The rows of A fall into 4 groups, and each row is roughly a mix of its group's hidden directions.
A, 151 rows:
[[ 32  21  -3  32  43  -2  34 -36  12 -49]
 [-40 -13   9 -65  16 -16  26 -40   3 -23]
 [-39 -44  24 -36 -28  -6  -3 -46 -26  22]
 [-12  -1 -21 -15 -52  -4  33  48   8 -49]
 [-19 -29  21  19 -67 -21  -8   6  -4 -49]
 [  2  12  26 -52 -57 -29 -25  19 -13  26]
 [-29 -32 -11 -41  33  33   5 -14 -18  54]
 [ 18 -21  -8  15   8  53 -49 -37 -10 -40]
 [  3 -59   9 -61  19 -33  -9   5  -5  25]
 [ 38  26  -3   6  33 -64  30  11  -5  31]
 [-53 -20 -13 -24  -5  11 -32  23  57  23]
 [ -2 -53  14 -18   4 -37   6   4  34 -59]
 [-36 -45  20 -27  10 -28  -7  27  41 -40]
 [ 67 -53 -16  -6  15  -4  -7 -31 -26   2]
 [-11  19  58 -22 -12  47  19  19 -18 -41]
 [ 25   0 -40  10 -18 -27  -5  27  68  25]
 [-32  10  -8  14   2  17 -20  -9 -27 -81]
 [ 31 -14  15 -31 -52  44  47 -10   7  -8]
 [-38 -19  38  48 -30 -18  11  -6 -42 -26]
 [ 25   2 -80  19  -7  -3  -2   7  40 -18]
 [ 47  12  56 -53  15  -5 -14   8  -3  24]
 [-47  35  40   2 -28  19 -19 -26 -24 -40]
 [  9  -7 -17  37 -35  37 -39  19  32 -46]
 [ 21  -3  -2  30 -53  42 -39  15 -32  28]
 [-66 -41   9   7  31  27  20   9 -18  28]
 [-22   0  51 -55   9  43 -25  13  25  -4]
 [ -3 -26   7 -36 -17  20 -55 -36  14 -46]
 [ 10 -47   6 -24 -44  64  -3   1  -9 -19]
 [-22 -14  30  12  30  34 -27 -23  61  25]
 [-41  49  19  11 -32 -44  28  -4   0 -32]
 [-48 -23 -16 -17 -52 -27 -16 -41 -27   0]
 [ 10 -51  16 -37  -4  38 -46  20  -4  32]
 [ 19   4  12 -50 -53  41 -34 -25 -14  -5]
 [-37   5  28 -24  15  15 -13  44   1  64]
 [-18 -25  12 -29  34  48  18 -24   8 -55]
 [-25 -32  -9  -7 -69 -30  -9 -25  -2  36]
 [-12   3  40 -37  40 -34  54  15  12 -16]
 [-33 -26 -29 -10  16  28 -70 -22  -7 -15]
 [ 24  -9  -3   0   2  80   9  11  -2 -46]
 [ 66  36 -19 -20  11  21  17 -27 -30 -24]
 [-53  23  12  18  28  -1 -29 -58 -25  -8]
 [ 37  11 -39  15   6 -34 -48  42 -30   6]
 [-33 -32  14  25  -1 -23 -29 -40 -44  41]
 [ -5  -3 -30   6  11 -69 -38 -45  -1   9]
 [-70 -39  37   8   1   8   1  -7 -36  16]
 [-69   0  47 -13 -15  12 -14  37   1  19]
 [ 19  -1  30   0  34  34 -22 -54 -22  45]
 [ 73  33  -8   3  36  -6  25   8   8  29]
 [ 33  21 -18  14 -24 -42 -47 -14  27 -43]
 [ 11  16   6  27  50 -67   2 -19 -28  15]
 [ 52  -9 -22 -23  42  50 -21  -4  29  10]
 [-19 -20  43 -13  61  50   0  -1 -19  -7]
 [  7 -22 -21  31  69  41   2  10  32  -2]
 [-65 -46  15  28 -19   3  11   9 -17  34]
 [ -7 -24  -3 -54  62  -2  20 -14   3  37]
 [-28  20 -26 -53 -42  -4 -24  29  23  33]
 [-33  -5  21 -16  78 -12 -32  -4  17  -9]
 [-37  -7 -23   6  12 -38 -28 -60 -10  37]
 [-28   1  -1 -28  33 -17 -31 -14 -67  29]
 [  0  60  22  41 -18 -36  -4  39  -1 -21]
 [-27  38  13 -12  43  42   6   9  53 -21]
 [ -8  35 -47   8  -6  32 -49 -43  -2  25]
 [ 46  35 -35  19 -14 -29 -22   9  36 -40]
 [ 46  31 -12   6  35  28   3 -18 -33 -52]
 [ 20 -34  22 -15  48 -40 -23 -41 -33  -2]
 [  1  31  12  63 -16 -23  -1   9 -38 -44]
 [  5 -19   3   7  26 -33  23 -80  13   9]
 [ 26   8 -53  16  40 -24  10  12  50 -25]
 [-36 -41 -20 -16 -28   2 -22 -57 -35  -8]
 [ -6  23 -50   0  11  63   2 -28  31 -22]
 [  5 -35 -25 -33  22 -55 -41 -10 -33   9]
 [ 17  31 -40   4 -34  14  17 -59 -16 -33]
 [ 11  35  34  -2   0   2   6  73 -11  38]
 [ 37 -40 -18  -4 -14  34 -50  -1  12 -45]
 [-14 -30  -6 -55  -8  34 -54  18 -27  10]
 [ -6 -21 -16  19  -7 -19  24 -29  16 -79]
 [ 14 -52 -59  13  -7  22 -33 -32   7  16]
 [-15   4  32  35  11  29  -2  62  33 -32]
 [ -7  -2  32  37  37  35 -25 -26  54  10]
 [-11  51 -17 -46  20  14  18 -16  42 -37]
 [  9  41 -25  14  19  45 -38 -19 -20  47]
 [ 11 -23  -6 -51   5 -21 -35  14 -14  63]
 [-33   6   6 -13  21  53 -54  -8 -29  31]
 [ 43  16 -65  22 -44   7 -23   5   6   7]
 [-10   0 -45  -3 -34 -46 -24 -52 -23 -16]
 [-19  -9  47  -8  53  28   8 -17 -45  28]
 [-27 -17  46 -75  11   5 -12   6   7  16]
 [-38  19 -27  22 -20 -60  15  39   8  22]
 [  0   3  -2  50  18  -4  24 -64  31 -31]
 [ -1  43  27  67 -28   4  15  -8 -32 -18]
 [-15 -28  29  30 -44 -41   5  21  -2 -51]
 [-13  29  34  21  -1  -6 -27   0 -27 -73]
 [ 33   1  17  10  19 -17  15 -42  30  66]
 [-10 -26 -36 -23 -18 -44 -42 -50  15  12]
 [ 55   1  24  16  41 -48  -5 -17 -21  28]
 [-29   5 -47 -24 -13 -63  13  23  18  25]
 [ -3  67 -12 -13   8 -54  16  11  35   1]
 [ 23 -25 -30 -20 -15  70 -40 -12  10   0]
 [-10  36  49  17   9  13  38  22  33  46]
 [ 15  -1 -34  25  18   6 -44  -7  27 -66]
 [ 21 -69  31   3  13 -11  37  37  -7  -9]
 [ -6 -33   3 -17 -25  71   8 -22 -35 -23]
 [  0  40   8 -27   1  75   0  -2   3 -36]
 [  7  17  74 -16 -19 -37  10 -11 -21 -31]
 [ 21  11  22 -57   6   1  55  38  26  -8]
 [ -3 -41 -40   2  55  13 -36 -19  36  -5]
 [  2  50  19  13 -23  64 -22  13 -18 -27]
 [ 14 -15  26  17  55 -57 -23   7 -15 -29]
 [-19 -31 -13 -40   4  13 -34 -36  21  57]
 [-42   8  32  33  14   6  -2  -4 -56 -45]
 [-56  -9  36 -28 -39 -32 -14  28  12 -19]
 [-37 -23 -22  25 -65 -22  -9  21  32   7]
 [ 14  -6  16  18  37  62  -6  32  22 -42]
 [-42 -21 -18   3 -25  25   6  -5  41 -63]
 [ -5 -72  39 -14 -21 -16  32  15  -8 -24]
 [-14 -53  37 -36 -50 -22  23   4 -13   6]
 [ 46 -10 -12 -49 -37   2 -44  17   3  32]
 [-10  13  -4  13  50 -35 -57  25 -28  24]
 [-21  44  -4  24 -19  27 -51 -32 -33  27]
 [ -6   4   1  28  31 -58  36 -49  -9 -21]
 [-57 -57 -15   3 -10  14 -31   3  37  -2]
 [ 25  47 -19  -6  66  -5  19  17  19  28]
 [-11 -24  37 -47  16   5 -22  25 -57 -23]
 [ 19  44 -63 -20 -20  -4 -12  -5  45  10]
 [ 65  13 -40   0  28  32  -4 -17   4 -36]
 [ 24 -13 -26   9  49  55  -9  13  31 -35]
 [ 42 -30   2 -39 -35  12  13   4 -42 -44]
 [ 15  38   7  18  20 -38 -25 -32 -40 -47]
 [-34  -1  23  21 -18  44 -28 -28 -24 -54]
 [-14  33  11  72  -9   6  29 -20 -25 -30]
 [-20  -3  73 -47  17   3  10 -22  -8 -23]
 [-19  35 -32  31  17  30 -50 -45  -9   0]
 [-46   4  15  40  13 -57 -21 -34 -22   1]
 [ 30  31  53  55   4 -31  -7  22 -12  -6]
 [ 39  23 -59 -23  16  27  -5   1  31  37]
 [ 26 -18  -4 -13   1  53 -67   5   6  28]
 [ -2  13   0   8 -31 -38  66  32  31 -21]
 [-16  24  40 -48 -14  59 -17 -18  10 -18]
 [-23  27 -16  34  -5 -30 -12  49  44 -37]
 [-16  -9  -3 -75  29  36  -2 -17  11  31]
 [ 78 -12  10 -11 -18 -22  36 -16 -25   1]
 [  8  51  39 -37 -54  -2 -24  19   5   3]
 [ 33  29 -32  20  -6 -43  13  33  46  28]
 [ 68  10  34 -20  11  29  22  11  10  39]
 [  8 -18  -1  12 -13  16 -10  29   3 -87]
 [ -2 -25  10 -22  21  30   7 -50  12 -65]
 [  7 -13  13 -25 -70  42 -16   3 -25  29]
 [-13  54   4  13  10   8   7  16 -73  17]
 [-24 -44  29 -11  17  38 -23 -31  33 -41]
 [  5  48  20  19 -23 -34  -6  53  -1  42]
 [ 34  26  10   6  57  21   1  42  41 -19]]
Which two rows in each list fit none of the groups? Every other row fits one group, some only roughly. Give them in the order they come.
- k_518: [ 38  41  36  19 -18 -57  -1  -1 -13  28]
- k_439: [  6  19 -56 -47  -2 -14  -1 -30  39  32]
- k_318: [-16  -1 -70 -24 -27  14 -31   2 -12  39]
- k_162: [-23 -16 -41 -55  27  34  -2   4  45  -4]
- k_395: [-34 -13  36 -56 -29 -17   3 -37 -29 -19]
- k_450: [-24   3  47  21 -44 -49   4  30   1  30]
- k_599: [ 17 -33  19  20  25  13  -9 -10  29 -73]
- k_644: [-32 -53  17  -7  -6  47  42 -32 -10 -11]
- k_845: [ 13  52  11 -25  50  14 -18 -38 -22  28]
- k_109: [ 29 -46  50  25  31  12  -9  -6   9 -45]
- k_442: [-16   3   9  -2 -16  -6  -6  57  73   7]
- k_128: [-13  20  10 -39 -24 -10  54  32 -14  49]

k_644 k_845
- k_320: [-19  -5  18  33 -25   2  37  53  -1  53]
- k_379: [-19 -43 -44  38 -32  14 -15  22  43  -3]
- k_953: [-29 -25  52 -42  18  37  24 -10 -31   0]
- k_853: [-20  14  21  -3 -25 -48 -36   2   0  65]
- k_725: [-11 -46   3 -20   7  -4 -55  28 -37  39]
- k_712: [ 30  37 -18 -34 -29 -29 -15 -43 -28 -34]
- k_306: [18 39 12 65 34 40 10  8 -2 14]
- k_623: [  7 -42  49 -47  -6  32  -6  22  32  20]
- k_260: [-11   1 -32  41   8  -9 -55  25  46 -25]
- k_997: [-17  12  28 -16 -23   6  49  -8 -63  30]
- k_409: [-26  -6  32   5 -43  20 -10  -9  -7 -72]
- k_669: [-54   1  31  47  14 -13  10  48  17  16]
- k_788: [ 17  -7  16 -37  17  27 -54  18 -48  32]

k_853 k_725
- k_502: [ 10  -7  78   4   2  -8 -19  34 -24  31]
- k_432: [ 40 -57 -16 -53  -3   7 -29 -14 -14  17]
- k_235: [ 47 -22  29 -29  20  23 -40  -9 -44  23]
- k_828: [-25  38  15 -46 -21  38 -16 -39 -17  32]
- k_139: [-10  34 -35  50 -62  10 -19  11  -3  -1]
- k_969: [-26  34  22   7  68 -17 -44  -6   1  13]
- k_492: [-33   8 -32 -18   5  16 -23 -10  31  71]
- k_475: [ 16 -32   6  14   4   9   9 -39  21 -76]
- k_578: [ 66 -51  -4 -21 -18  14  -6 -27  24  -8]
- k_873: [ 47 -40 -45 -11  14  35  -6  -1   5  43]
- k_659: [-12 -10 -31 -10   7  63  -2  27  38 -43]
- k_223: [-29  14 -32  37 -32  50 -31 -10   1  38]
- k_474: [ 37 -10 -38 -28 -40 -57 -23   3   7 -16]
- k_225: [ 30   0 -26  25  40  29 -13  47  33  37]

k_969 k_223
- k_58: [-14 -29  -8  79  -1  -3  13  -1 -43   8]
- k_250: [ 12  10 -29 -24  43  54   0 -29  42 -21]
- k_433: [ 22 -10  21 -14 -11  52  -7  42  59  -5]
- k_333: [ 56  13  -6  57  20 -26  13 -32  23  -1]
- k_943: [ 40  45  21  45 -39 -28  31   5  -4  -8]
- k_867: [-40   4  -4 -10 -17  -9  31   2 -30 -74]
- k_457: [-74  19  17 -23  -9  10  40  24 -17   8]
- k_220: [ 32  25   6   5   3 -13   2  50  69 -12]
- k_743: [ 28  14 -15   6 -16  71  -4  41  16  31]
- k_82: [-24 -65   3  34 -12  52 -12  15  14  11]
- k_570: [-63  35  -8  10  33  -2 -33  25 -34   5]
- k_726: [ -1   0  -2  -8  35 -38 -56  -1  60   3]

k_943 k_743
- k_206: [ -4   6 -31   5 -57  48  23   5  -7 -47]
- k_185: [-24  -2 -23 -46  42  -5   9 -58   9  31]
- k_526: [-23  52  36  -6   9 -41   5  -5 -47 -29]
- k_248: [ 21  12 -74 -18  -9 -16  25 -43  -6  14]
- k_11: [-22  18   6  12  -1  66  -6 -31  29  48]
- k_238: [-74 -21 -19 -25   5   1 -10 -25 -30 -28]
- k_959: [-11 -14  40  41  55 -29   7  10 -31  28]
- k_624: [-27   5  26   3 -25  31  32  44  27 -52]
- k_344: [-19 -17  15  -8  52 -51 -12 -13 -42 -33]
- k_41: [-13 -20   9 -21  38  65   5 -50  -9   1]
- k_31: [ 57  27 -16 -23 -15 -32 -21 -49 -18 -15]
- k_891: [ 28   7  -5  15  12 -56  51 -32 -36  11]
- k_609: [ -3  77  -2  22  28   6  13  42 -10 -10]
- k_171: [-70 -34  -1  22 -12  27  23  -3  37 -11]
- k_923: [-15 -21  35 -18   7 -69   6  45   3  20]

k_609 k_171
- k_786: [ 40  18  28  29  34  10 -32   3  -3 -60]
- k_325: [-61  15  -9  31 -11  18  18  -2  60   7]
- k_392: [ -9  -9 -12 -21  36 -25 -38 -63 -25 -25]
- k_982: [-28  20  -1  36  23  74  -7  -4  25 -15]
- k_240: [-25  20  11  24 -46   0 -22  70  -5 -16]
- k_780: [-26  66  34  -8  -2  11 -11 -21 -30  39]
- k_684: [ -3  25 -23  15 -20  15 -48 -53 -45 -17]
- k_499: [  9 -29   7  -5   6  41  50  33  10  56]
- k_297: [-29  19  32  -8 -21 -13  22 -46   2 -63]
- k_113: [ 20   0  40 -43 -35 -38  12 -34 -37 -16]
- k_443: [-38  22  42  25 -32 -46  -9  33  14 -23]
- k_176: [-36  36 -14  21 -19  -7  40  61  11 -17]
- k_35: [ -1  14  -2  -6 -14  10  26  21  57  67]

k_240 k_684
- k_142: [ 13  57  13  -5 -34  12   2 -34   6 -58]
- k_276: [-19  33 -15 -19 -11  48 -24  33  20  53]
- k_219: [-34 -11  27  50 -24  -5 -38  26  26 -39]
- k_242: [-19 -47   4   7  20  58 -31  18  40 -10]
- k_186: [ 57  -2 -30 -16 -63   7   6 -28 -11   3]
- k_160: [ 26 -20  29 -24  35 -23 -37  12 -26  55]
- k_992: [-39 -11  -3  39 -31   5  19  60  34   9]
- k_812: [-17  24 -11   5  67  13  32  45   6  24]
- k_292: [ -3 -17 -25  14  31 -21 -60 -32 -32 -36]
- k_233: [-34   4  -7  -1 -38  38  16  56   0  44]
- k_208: [ 55 -31  -5 -23  14 -28 -49   7 -31  23]
- k_564: [-25  -9  14  71 -30 -14  -5 -46 -12  -8]
- k_934: [ 46  -2 -37  -3 -12  59  45   2 -10   8]
- k_833: [ 38  -9  11 -26  64  20 -15  17  43  19]

k_233 k_564
- k_587: [-68  28 -15  -5 -25 -27   9  19  -1  43]
- k_484: [-27 -42 -34 -42 -31 -22 -26  24  24 -27]
- k_868: [ -9  20 -63  47 -16  24  16 -30 -19  19]
- k_42: [ 31 -29  45  41  16 -11  20  50 -25 -10]
- k_898: [ 14   7  23   3 -27  12  38  25  52  55]
- k_981: [-33 -37   3  14  18 -25  27 -48 -18 -49]
- k_721: [-20   5 -30  30 -61  48 -14 -10 -29   5]
- k_357: [ 24 -31 -30  -5 -46 -17  30  -9  -3 -59]
- k_77: [ 14  29  32 -66   0  21  36  26  -3  25]
- k_353: [-21  13  16 -16 -12  -3  43 -18 -77   7]
- k_561: [-33 -18  -3  59   0  29  -8  18 -13 -57]
- k_6: [ 24  10  29   0  29  27  69  35  13 -13]
- k_672: [ -2 -49 -66 -25 -18 -35 -10 -15  10 -12]
- k_730: [-33  -8  -8  -7 -35 -20 -37  -1 -42 -58]

k_6 k_730
- k_506: [-13   4  55  16  11  -6  43  44  32 -32]
- k_10: [ 47 -16  -8 -12   8  60 -26  44  22   3]
- k_80: [ 53 -31 -22 -16  -1 -11   8 -32   4  61]
- k_215: [ -8  46 -13  -8 -58  -3  -8  22 -21  52]
- k_157: [  6 -38  40 -14  42  22 -28 -54 -14  -7]
- k_221: [ 25 -26 -14 -31 -11  19  33  35  45 -46]
- k_937: [-24  37   8  39 -53  38  11  39   6   9]
- k_47: [-42 -34  -7  -2   2  -2  18 -48  60 -15]
- k_731: [ -7 -18 -12 -63 -15  42 -12 -49   7 -20]
- k_94: [-24  20  -3  21  -6  27  43 -49 -34 -43]
- k_902: [-32 -13  -9 -22 -36  16  46 -30  56  -5]

k_10 k_937
